In the data rows, 50 means zero.
Some points, one per row:
[39, 42, 52, 13, 64, 34, 49, 43, 26, 27, 52, 45, 36, 57, 43, 64, 41, 30, 60, 48, 37, 78]
[48, 50, 43, 57, 32, 10, 52, 31, 31, 57, 26, 44, 63, 73, 52, 33, 29, 34, 26, 73, 40, 56]
[60, 86, 47, 42, 62, 64, 38, 49, 54, 47, 62, 37, 35, 64, 38, 69, 66, 67, 62, 42, 48, 55]
[61, 47, 52, 80, 50, 53, 44, 56, 48, 49, 60, 42, 42, 32, 45, 56, 52, 62, 63, 54, 44, 46]
[38, 28, 49, 41, 36, 55, 36, 29, 30, 57, 43, 42, 43, 54, 46, 38, 46, 29, 46, 50, 64, 45]
[43, 55, 50, 42, 60, 52, 25, 61, 47, 35, 52, 61, 40, 47, 42, 69, 55, 59, 59, 21, 58, 51]
[28, 71, 60, 54, 63, 46, 41, 53, 38, 38, 85, 26, 36, 74, 57, 54, 54, 57, 63, 42, 64, 52]
[36, 83, 44, 30, 50, 70, 18, 51, 61, 57, 65, 65, 56, 40, 41, 81, 40, 44, 52, 48, 50, 56]
[54, 52, 48, 35, 44, 80, 50, 47, 65, 43, 52, 64, 39, 52, 55, 81, 63, 42, 59, 46, 52, 57]
[45, 46, 47, 53, 50, 25, 20, 55, 67, 24, 55, 63, 42, 31, 55, 46, 47, 39, 66, 38, 70, 63]
[54, 76, 50, 45, 30, 41, 62, 39, 41, 52, 71, 55, 28, 52, 33, 50, 56, 70, 84, 45, 66, 44]
[60, 29, 54, 81, 37, 32, 62, 46, 58, 49, 46, 62, 82, 63, 46, 41, 39, 38, 25, 42, 44, 37]
[33, 68, 61, 52, 43, 57, 74, 32, 40, 70, 38, 62, 35, 30, 47, 60, 59, 77, 48, 56, 65, 40]
[62, 42, 67, 55, 74, 27, 18, 58, 41, 32, 71, 55, 56, 55, 71, 52, 21, 40, 73, 27, 51, 50]
[53, 72, 59, 70, 42, 39, 70, 45, 51, 65, 70, 58, 50, 67, 42, 40, 66, 83, 62, 46, 61, 31]
[51, 32, 45, 55, 43, 28, 28, 61, 60, 38, 68, 46, 51, 57, 54, 64, 37, 38, 98, 42, 66, 52]
[52, 68, 66, 65, 66, 65, 46, 54, 60, 37, 46, 50, 40, 50, 56, 60, 53, 50, 62, 56, 68, 42]
[45, 56, 49, 41, 58, 61, 33, 45, 36, 56, 54, 36, 50, 64, 55, 63, 52, 61, 29, 39, 44, 71]
[43, 56, 40, 50, 45, 20, 20, 34, 53, 43, 75, 55, 35, 76, 28, 73, 46, 24, 99, 29, 51, 38]
[25, 71, 63, 49, 67, 49, 41, 43, 76, 54, 46, 54, 37, 26, 57, 52, 63, 62, 47, 60, 50, 20]
[50, 54, 57, 47, 62, 76, 75, 43, 54, 50, 40, 69, 17, 35, 62, 66, 62, 61, 27, 42, 69, 24]
[44, 46, 37, 62, 51, 34, 56, 28, 54, 56, 28, 50, 60, 61, 49, 52, 50, 44, 38, 58, 36, 49]
[39, 32, 52, 60, 37, 41, 68, 44, 51, 73, 22, 38, 84, 59, 33, 36, 34, 59, 12, 60, 31, 63]
[27, 41, 36, 20, 48, 66, 44, 35, 28, 49, 39, 67, 39, 70, 58, 49, 61, 29, 35, 68, 58, 36]
Here are 15 more points, each followed by its number:
[57, 66, 56, 57, 62, 40, 20, 77, 40, 31, 66, 33, 65, 69, 58, 44, 28, 44, 80, 36, 49, 57] 0
[43, 45, 78, 58, 40, 28, 65, 62, 64, 54, 45, 29, 62, 39, 77, 32, 42, 60, 21, 55, 47, 56] 1
[44, 52, 56, 33, 54, 48, 66, 36, 39, 49, 49, 52, 30, 67, 43, 47, 38, 47, 47, 44, 57, 54] 2
[52, 37, 39, 68, 20, 40, 50, 51, 44, 49, 40, 60, 67, 46, 51, 32, 25, 45, 25, 57, 37, 31] 3
[42, 60, 59, 68, 53, 33, 51, 71, 59, 52, 57, 54, 45, 45, 47, 57, 52, 75, 60, 33, 61, 63] 4
[58, 56, 61, 35, 61, 73, 64, 58, 60, 53, 59, 43, 47, 32, 65, 64, 64, 57, 58, 42, 60, 46] 5
[45, 58, 37, 48, 52, 58, 45, 52, 52, 34, 36, 63, 47, 38, 53, 71, 51, 70, 62, 39, 58, 16] 6
[62, 30, 56, 69, 45, 64, 81, 52, 48, 57, 18, 60, 58, 47, 51, 44, 52, 56, 36, 67, 44, 32] 7
[58, 45, 45, 44, 33, 96, 58, 33, 41, 42, 24, 52, 52, 49, 55, 44, 63, 59, 41, 37, 57, 41] 8
[48, 44, 54, 65, 71, 59, 46, 40, 54, 65, 42, 32, 51, 51, 51, 54, 46, 48, 32, 47, 28, 64] 9
[56, 66, 58, 39, 64, 58, 59, 53, 35, 66, 43, 39, 35, 65, 61, 74, 37, 62, 59, 36, 59, 39] 10
[41, 29, 50, 57, 27, 47, 60, 53, 48, 47, 40, 52, 60, 57, 50, 37, 50, 38, 37, 64, 51, 71] 11
[52, 39, 44, 78, 33, 39, 74, 22, 53, 95, 46, 54, 76, 70, 49, 37, 51, 42, 70, 57, 34, 35] 12
[52, 24, 44, 53, 43, 51, 67, 49, 35, 68, 37, 46, 59, 69, 61, 13, 64, 41, 16, 70, 42, 33] 13
[58, 21, 50, 71, 40, 49, 57, 30, 43, 65, 31, 24, 71, 71, 46, 42, 40, 64, 18, 75, 28, 75] 14
Which three of these numbered points are nearest to each point below, looking only along the 6 directions in which the first points spread most? Their numbers follow each, nearest first.
[57, 58, 53, 71, 48, 39, 49, 59, 44, 44, 69, 51, 36, 36, 71, 50, 65, 49, 60, 41, 50, 47] > 4 6 10
[40, 63, 32, 31, 41, 50, 33, 49, 82, 66, 60, 64, 38, 33, 14, 53, 58, 39, 85, 62, 85, 25] > 6 5 4
[56, 31, 49, 86, 40, 59, 79, 51, 63, 57, 21, 42, 53, 43, 53, 28, 59, 51, 18, 70, 44, 53] > 7 1 13
[25, 55, 8, 33, 41, 65, 5, 31, 86, 65, 35, 74, 33, 32, 8, 74, 55, 50, 69, 50, 65, 19] > 6 8 5
[67, 38, 51, 75, 29, 55, 53, 46, 66, 58, 36, 51, 52, 42, 48, 20, 57, 49, 33, 58, 46, 39] > 7 3 11
[62, 56, 56, 40, 55, 37, 59, 56, 48, 45, 79, 61, 37, 41, 65, 63, 46, 62, 75, 24, 55, 29] > 4 6 10
[44, 68, 56, 47, 52, 45, 51, 47, 52, 20, 85, 37, 47, 52, 64, 37, 50, 44, 85, 35, 54, 44] > 4 0 10
[71, 46, 42, 36, 57, 33, 30, 53, 26, 17, 61, 37, 58, 92, 79, 47, 35, 6, 75, 48, 28, 58] > 0 2 11
